The rows below come in pairs that one turn or mirror swaps. Which row does each named row swap with?
duti: [ 16.7  18.0   6.1 -29.2  10.6 -19.2  13.5 -28.6  -7.5 -28.1  37.5  28.3
 -31.3   1.0  -5.3 -11.9 -26.5   7.7]
zafud: [ 32.6 -20.0  -6.7 -25.4  27.6  31.3 -21.8  -6.2 -17.3  -5.5  17.1 -15.4
   0.0 -15.7   5.0  13.9  -2.7  12.9]
femem: [ 22.0 -17.6   5.1  31.3 -20.0 -15.6 -27.0 -10.7  14.8 -22.9  27.7   9.0
  -1.0 -10.0   3.1 -17.8 -10.0  26.6]
miku: [ 30.0  -1.4 -25.4 -18.9 -18.4 -12.5  13.2 -13.0 -15.2  -5.9  -2.8  34.8
 -27.9  26.9  11.1 -19.2 -24.8   4.5]
levu: [ 30.6 -15.0 -30.2 -14.7 -13.7  -5.2  16.4  -6.0 -23.8 -12.1   2.8  14.2
 -36.1  15.1  13.5 -12.0 -21.9  -7.0]
riki: [ 18.5 -47.0   1.7  10.2  -8.7   0.8 -29.2 -20.4  -9.7   5.2  22.7  15.1
 -27.0   1.9  -2.5   7.7 -19.4  34.4]
nilo: [ 26.8 -20.9 -17.5 -20.2  17.7  38.5  -5.8  -3.8 -18.0   4.7  18.3 -14.0
  -2.9   4.8   3.6  15.5 -15.4  14.3]
gezut: [ 25.0  11.5  -6.3 -19.4  18.4 -22.1  15.3 -22.6 -21.9 -27.9  36.1  27.1
 -28.3  -8.3   0.2 -16.0 -32.9  10.5]
buvas: [  9.8  14.4  13.0 -38.0   3.6 -19.8   6.6 -25.0   4.0 -19.0  33.4  29.1
 -34.5   9.6  -5.6  -3.9 -18.9  -0.9]
dori: [ 14.0 -11.4 -13.1 -16.9   5.6 -39.8   5.1 -10.0 -26.2 -21.8  36.1  30.9
 -34.3  -9.0  16.0 -22.3 -23.5  15.0]
fad: [ 27.1  28.1   2.7   6.1  13.9  24.2 -19.6  -8.3 -13.0  -5.9  16.1  -0.5
  26.8  -4.3   8.8 -16.6   1.8  -3.6]
limu: [ 27.7  12.9  -8.7 -15.6  23.0 -21.7  13.0 -14.8 -30.2 -21.2  36.3  29.6
 -23.6 -18.0   4.2 -22.1 -29.0  14.5]
lage: [  3.3  11.2  -6.4 -36.5  -6.5   8.6 -26.9  -7.3  24.8  -3.2  12.5  18.4
   6.5  13.6   7.7   7.7  26.2  33.3]
zami: [ 13.4  -7.6   3.5  -7.3  13.1 -25.9 -10.4  -1.0 -16.4 -44.6   0.5  18.4
 -16.9 -29.0   3.5 -29.0  -9.4  11.5]
peb: [ 27.2 -19.0 -17.0  -3.8 -17.6 -13.3  13.7  -9.4 -15.6 -23.1  13.8  14.5
 -34.4 -13.8  29.9 -13.4  13.4 -16.2]
Zufe: [ 22.9   7.1  21.5  13.5 -14.9 -17.6  -9.1  -8.0   2.4 -33.0  10.8   9.6
  23.1 -17.2   0.2  -8.5  -8.1  26.5]
rogev: [ 22.3  15.3  28.4 -18.6  -5.9 -27.9  12.6 -36.1   9.5   0.4  25.2  14.3
   8.8  -5.4   9.7  15.7   4.0  14.8]
Lafit: [ 30.4 -16.3 -13.9 -15.2 -18.5  -7.8 -19.9 -15.0 -10.0  -0.4  31.2  47.7
  -7.3  39.9   1.0 -19.4  -4.0  37.4]
berud: [  7.4 -15.7  -5.6 -33.0  30.2   0.1 -20.9  -0.7   0.9  15.1  29.7   6.2
 -16.1 -26.6  36.2 -13.2   3.2  36.1]
Lerim: [ 29.8 -27.3   2.8 -11.0  19.1  -5.4 -41.5 -21.4  -8.5   0.3  14.1  -5.7
 -24.5  -9.2   0.5  -6.1  34.7   7.7]
gid: [  5.8 -23.0  -5.7 -22.8  17.4 -22.9 -20.0  -2.9   4.5   0.8  34.3  -1.1
 -34.5 -24.9  27.0 -13.1 -20.3  29.4]
seb: [  6.4 -30.8   0.3  -8.3 -14.8 -15.0 -13.2 -16.6 -19.0  25.6  18.4  19.9
  -5.7  29.5  23.3   2.6  21.8   2.0]
Gide: [  7.9  -8.2 -12.7 -32.4  -1.0 -39.7  -7.3 -16.8  12.3 -20.8  16.5  29.9
 -44.4   3.8   5.7 -13.6 -10.2  19.0]
laga: [ 30.2  28.3  -5.6   8.1  26.8  25.6  -5.6 -15.7 -19.3   7.4  10.8   1.8
  20.8  -3.1   6.2 -12.1  -1.2   4.1]
miliz: [ 27.1   1.6 -13.6  -9.4   5.0  29.1 -31.7  -1.7   2.0   0.0  16.2  11.4
  28.3  -0.3  19.4   0.4  29.8  21.8]
pok: [ 15.0   1.0 -21.2  -7.4  -7.8  10.2   7.1  -2.5  -1.1  -4.3  -0.7  47.1
 -22.5  -1.8  28.2 -36.6  15.5  40.0]
Nez: [ 37.9 -33.6  -5.2  10.2 -24.5   2.2 -13.9 -29.4 -19.5  19.5  18.9  26.8
 -18.6   5.7  22.0   8.7  15.4   5.6]
kenar: [  1.1 -50.9   4.8   0.6  -5.6   3.4 -19.6  -6.5 -19.0 -24.5  20.2  18.8
 -17.3   5.8  -9.0   2.5  10.9  33.8]
rep: [ 24.9  18.1   6.3   2.1   2.2  27.4 -28.6   5.0  -8.7 -17.3  17.8   5.4
  26.0  -2.7   6.3 -14.0   5.7  -5.0]
lozak: [ 28.9  -4.8  12.3  -4.0 -10.7  -9.3   3.0 -45.6  19.7  12.9  44.7  19.6
  -8.4   3.1  14.0  15.6  19.4  15.3]
bimu: [ 15.7  10.0  -5.4   7.4  24.3  36.1  -6.1 -16.8 -14.7  19.5   7.6   7.1
  14.9   1.7   5.5  -1.5  21.2  24.6]
vivi: [  2.0 -15.0  -5.7 -10.7   9.2  31.0  -5.8  -6.4   7.1  15.7  27.7   0.8
   6.8  17.8   1.8   8.3 -25.2  38.8]
Rofis: [ 27.2  30.6  -5.2   5.6  33.4  21.9   1.1 -17.0 -21.5  15.0   9.9   9.6
  12.1  -6.4   2.2 -15.1  -1.8  12.7]
tef: [ 26.9   5.9 -19.2   3.3 -15.1  32.4   9.4 -12.2   0.2   6.0   6.7  37.0
  -3.8   4.3  27.1 -15.1  26.9  31.8]
kos: [  8.8  -1.7 -11.8 -33.9 -17.7 -29.0 -31.2   4.4  12.8 -34.0  15.5  20.0
 -15.6  -7.8  18.6 -11.3  16.5  14.6]
Numu: [ 17.4  18.0   5.8 -31.2  16.7  11.8   6.9 -23.1  -6.7  23.2  19.7  31.9
  25.7  14.5  16.4   4.7   5.5  21.4]

tef pairs with gid
duti pairs with fad
Zufe pairs with rogev
miliz pairs with Gide
vivi pairs with peb
pok pairs with berud
levu pairs with nilo
femem pairs with lozak

The rows below come in pairs that one turn or mirror swaps. Which row does each named row swap with?
roki: [ 22.9  -3.0   8.9  24.0  -0.6  22.1  -9.6 -33.2  -2.0 -15.0 -22.1  10.0
 -14.1 -16.4  22.4  26.6  10.9   6.1  -9.4  29.4  28.0   5.4 -16.1  24.5]
nuvi: [ 16.1 -28.9   1.7   8.5 -14.1  18.2  11.7   7.4   3.5  12.6  30.0   2.0
  18.8  -8.1   0.3  26.4  26.6  -8.6 -15.9 -37.0 -16.4  19.1 -14.7  -9.7]
Nufoz: [ 20.1   5.7  -0.4  27.8   2.4   2.4  -4.4 -24.9   0.3  -5.2 -43.6  22.5
 -10.9  -8.9  17.1  25.0  10.3   8.7   1.4  29.6  26.3   5.6 -16.0  13.7]
degug: [ -2.9  -3.4   8.2  -0.1  20.3   6.6  -1.1  64.8 -24.0   5.6   4.1 -20.4
  24.7 -16.0  19.1  36.6  27.1 -21.5  -2.3   1.0  15.6 -14.4   5.9 -10.4]
Nir: [ 14.3 -25.7  10.0  12.9  -1.6  -4.7   8.5  32.0  -4.2   7.1  32.6  -6.1
  12.2 -19.5   2.2  35.4  24.6 -12.5 -23.7 -37.2  -7.0  12.9 -13.1 -20.2]
zeku: [ -7.5   0.5  10.9  31.0  17.8   3.6   5.2  61.0 -17.9  14.2  -3.4 -16.5
  17.0  -6.3   2.7  31.4  17.7 -14.8 -10.3  16.6  31.0 -17.1   6.0 -11.1]
buli: [ 20.1 -32.0   7.0   2.0 -15.9  22.4  -2.5   6.8  12.1   4.4  38.2   0.6
  11.8 -15.3  13.8  23.1  18.3 -13.7  -6.0 -38.9  -4.1   6.3  -5.2 -21.5]
Lome: [ -6.8   6.7   0.3  18.4   8.2  12.9  11.9  63.8 -14.6  10.8 -13.0  -5.5
  20.7 -12.8  -3.0  37.5  39.7 -14.9  -4.1  17.2  19.5  -9.9   2.4  -3.3]
pipu: [ 25.8  13.8  -2.9  24.2   7.3   1.0   2.0 -19.8   9.0 -11.8 -33.1  10.5
  -3.7  -3.9   9.1  35.0  20.8  11.1  -9.1  40.5  33.4   0.7  -6.9   1.0]
Gep: [  0.0 -25.9   3.7  -0.2   0.5   8.3 -17.1 -16.1 -13.4   1.9  14.5  -1.1
  25.0  -3.0  54.1  14.7  -8.3   8.6  14.2 -14.3 -19.8   7.2 -23.6   7.0]
vuk: [ 27.7  15.5   1.7  40.2  13.3   3.2  -2.7 -11.6  14.3 -13.1 -33.8  12.8
 -10.7 -18.3  16.6  35.0   3.7   7.2  -4.4  33.8  32.0  -2.8  -9.1   0.0]
gonos: [ 29.7   2.8   3.8  31.4   0.8 -10.7 -11.1 -30.3  16.3  -7.6 -27.6  18.5
 -16.8 -13.3  25.3  16.0   6.6   6.2   1.0  21.2  18.2   5.9   1.9   5.0]
lelu: [  6.6 -30.9  11.5   5.4 -11.1   5.5   4.1   5.4   9.8   5.9  36.7   1.3
   8.7 -15.4  18.7  17.1  23.3  -3.7  -9.5 -38.5 -14.0  24.1  -8.3 -16.3]
fev: [ 14.3 -15.9  13.4  17.3 -12.3  -7.6   8.2  25.5   5.0  19.5  32.1   8.1
   9.5  -7.6   6.9  32.0  30.7  -5.7 -15.9 -38.8  -1.7  17.0  -8.2 -25.4]
dopa: [  3.7 -13.9   9.8   7.8   5.0   6.1 -16.8 -15.6 -13.7  -5.8  -1.9   0.6
  24.4 -13.1  68.2  19.4 -13.3  -5.8  26.5  -8.2 -11.0  -0.5 -17.2   5.9]
neped: [ -4.5 -11.2   4.9  20.8  12.3 -10.6   9.5  65.8 -10.5  18.0   3.1  -8.7
  26.6   0.9   6.5  44.3  19.3 -12.7   3.5  -8.2  13.0  -6.4  11.7 -19.3]
bupe: [ 13.0 -32.2   5.5   5.6 -10.4   9.0  -9.1  -2.2   2.8  14.9  38.1  -7.5
  18.6  -9.4  20.5  15.9  17.5  -3.1  -9.7 -36.5 -19.1  13.5 -10.6 -11.9]
lozo: [  3.1  -3.8   7.1  27.7  19.5   4.8  21.1  58.4  -4.9  13.2 -14.7  -6.7
  19.0 -16.8   8.1  51.3  23.6 -15.6   1.9  21.6  25.3 -14.8   8.6 -19.1]
bufiz: [  1.7   1.8   7.5  12.4  18.1  -7.4  11.4  61.1  -8.1   8.9 -15.3 -16.1
  19.0 -11.8  11.7  38.3  43.7 -11.7  -4.3  24.7  18.3  -9.4   6.4  -9.0]
Dup: [ 20.0  13.8   9.9  39.8   5.8  12.7   1.1  -9.1   2.3  -6.8 -24.6  10.3
 -16.4  -4.3   5.1  23.3   3.1  19.6  -9.8  31.3  33.7  -3.6  -4.0  18.7]
Votun: [  5.0 -20.5   2.4  -5.6  14.4  25.7 -13.4 -23.5 -18.4  -7.6 -16.5  -5.4
  17.0 -10.3  49.2  15.3 -11.8  -3.0  25.8   9.0   0.6  -0.8 -19.7  17.9]
dod: [  3.6  -4.6  10.7  11.2  13.6   6.3   7.8  66.5  -6.5   5.0   3.4 -17.8
  18.9 -14.8   2.9  49.6  34.6 -17.7   1.2   5.0  21.5  -9.2   2.8 -21.0]
fiz: [ 31.9   2.1   1.3  31.5   2.0  10.3   1.0 -30.6  12.1   4.0 -25.8  28.5
 -11.4   0.1  17.0  25.8   8.4  19.8  -8.3  19.3  24.0  12.2 -12.8   5.9]
guke: [ -9.2 -24.1   4.6  -4.8   9.8  13.2 -13.9 -20.9 -14.0  -3.4   4.4   0.9
  28.6  -6.9  49.9  13.6 -10.3  -2.6  24.8  -8.7 -11.1  16.2 -18.8   4.7]
gota: [ -8.6 -13.2   5.1   0.3  12.5  15.4  11.0  62.8 -18.6   4.2  12.1 -12.8
  32.9  -3.7   4.0  44.7  33.8 -15.2  -1.9  16.0  11.5  -1.8  -7.7  -9.4]
Zudom: [ 19.2  20.4   5.0  28.2   2.7   5.9   3.7 -13.2  -6.8 -11.8 -34.2  19.7
  -9.4 -22.0   3.6  37.2  17.9   2.4  -8.5  31.5  31.1  -1.3  -2.9  19.3]
mato: [  4.1 -14.4   3.7   9.7   0.3  23.2 -13.9 -31.4 -12.0   1.6 -16.8   7.9
  18.3  -2.8  53.3  18.0  -6.1   5.0  33.1   7.0   3.5   1.3 -12.0  17.2]
bovu: [  0.3 -21.5   9.3   1.1   6.7   4.4 -16.1  -8.9 -18.3   3.9  -4.4  18.3
  26.5  -7.6  51.8  15.7 -13.6  -1.3  20.3 -11.6 -15.9  13.6 -29.1  17.4]

fiz pairs with degug
Votun pairs with fev
Dup pairs with zeku
dod pairs with Nufoz
Gep pairs with bupe
roki pairs with neped

The rows below come in pairs that one turn or mirror swaps. Which row does each named row swap with?
Dotif: [  1.2   2.2   1.7   6.7 -23.3  -6.7 -20.8   6.6 -33.4 -14.3  -9.5  -4.1
  14.2 -14.7  -9.7   3.2]
Pite: [ -7.5  19.8   7.0  -6.2 -23.7 -38.6 -19.7  13.5 -17.8  18.8 -31.7  -5.9
 -22.4 -31.6   0.2 -25.6]
sabi: [-23.9  21.9  11.5  -4.1  -4.8  -5.6  10.6   9.5 -20.5  39.7 -22.2  -8.2
 -18.8 -40.0 -20.6  -9.2]
nof: [-23.3  -4.3 -31.4   4.5   1.2 -20.8  -6.4  23.1  11.6  25.0  10.6 -13.9
 -37.4 -21.8   2.5 -27.6]
Dasu: [-16.5  15.6  -4.5   3.8  -9.1 -24.7 -16.9 -17.1  -2.4  27.1  61.1  -8.2
 -25.6 -26.9   1.0 -14.5]
meb: [ 19.0  38.0 -15.2  -4.2 -21.8  14.0   8.8  18.4  -5.2   0.4  24.5  -7.9
 -42.8 -29.0 -11.8 -10.8]
tun: [-21.0  -0.5 -16.2 -10.3  15.0 -27.2 -20.8 -33.2   1.9  20.0  18.4 -17.8
 -40.7  -0.6 -16.2  12.4]
vek: [  2.8  18.2  14.2 -17.6  -6.4 -34.6   4.7 -21.7 -37.4  25.9  25.6   0.0
   4.7 -10.3   9.1  -1.4]
fomis: [ -2.4  15.3   1.0 -18.8  15.6  -8.7   0.5 -59.4  -8.3   1.5   6.7  -5.9
 -15.9 -11.3  -8.5   2.0]
Tunu: [-13.8  -1.1  -3.3  34.2 -33.0  11.2 -20.3   5.4  -3.4   0.9  19.0   3.3
 -26.3 -23.2 -15.8   2.7]
diviz: [ -5.3 -13.7 -25.0 -19.9  -7.2 -32.8 -33.0   1.3  -2.6   2.6  18.6 -28.8
 -24.7  -2.4  16.5  -3.3]
Suke: [ 11.1  18.1  -6.3   7.5 -11.7   2.0 -36.6 -39.0  -4.8  11.0 -10.4 -17.1
 -43.6 -47.5  -6.1 -17.1]
Ranur: [ -4.4  18.3   5.0  18.3  -2.1   2.7  33.4 -38.3 -14.7  21.8   4.2  -3.7
 -12.9 -34.7 -14.2  -5.8]
luzu: [  9.3  13.9  -4.7 -18.2 -10.9  -5.7 -11.1  17.6   4.1 -24.0  21.8 -12.7
 -40.9  -4.8   8.7 -32.0]
sil: [ 33.5  12.8 -16.6   1.6   0.9 -17.6 -13.9  -7.1 -35.9  11.8  -9.9 -21.7
 -46.1  -2.7 -17.1  12.6]
Nelil: [  4.6  21.7   7.4 -18.9 -18.8   5.7  34.2 -11.4 -12.9   5.6 -10.3 -23.6
  -2.6 -14.1   9.0 -21.5]

tun pairs with fomis
sabi pairs with luzu
Nelil pairs with nof

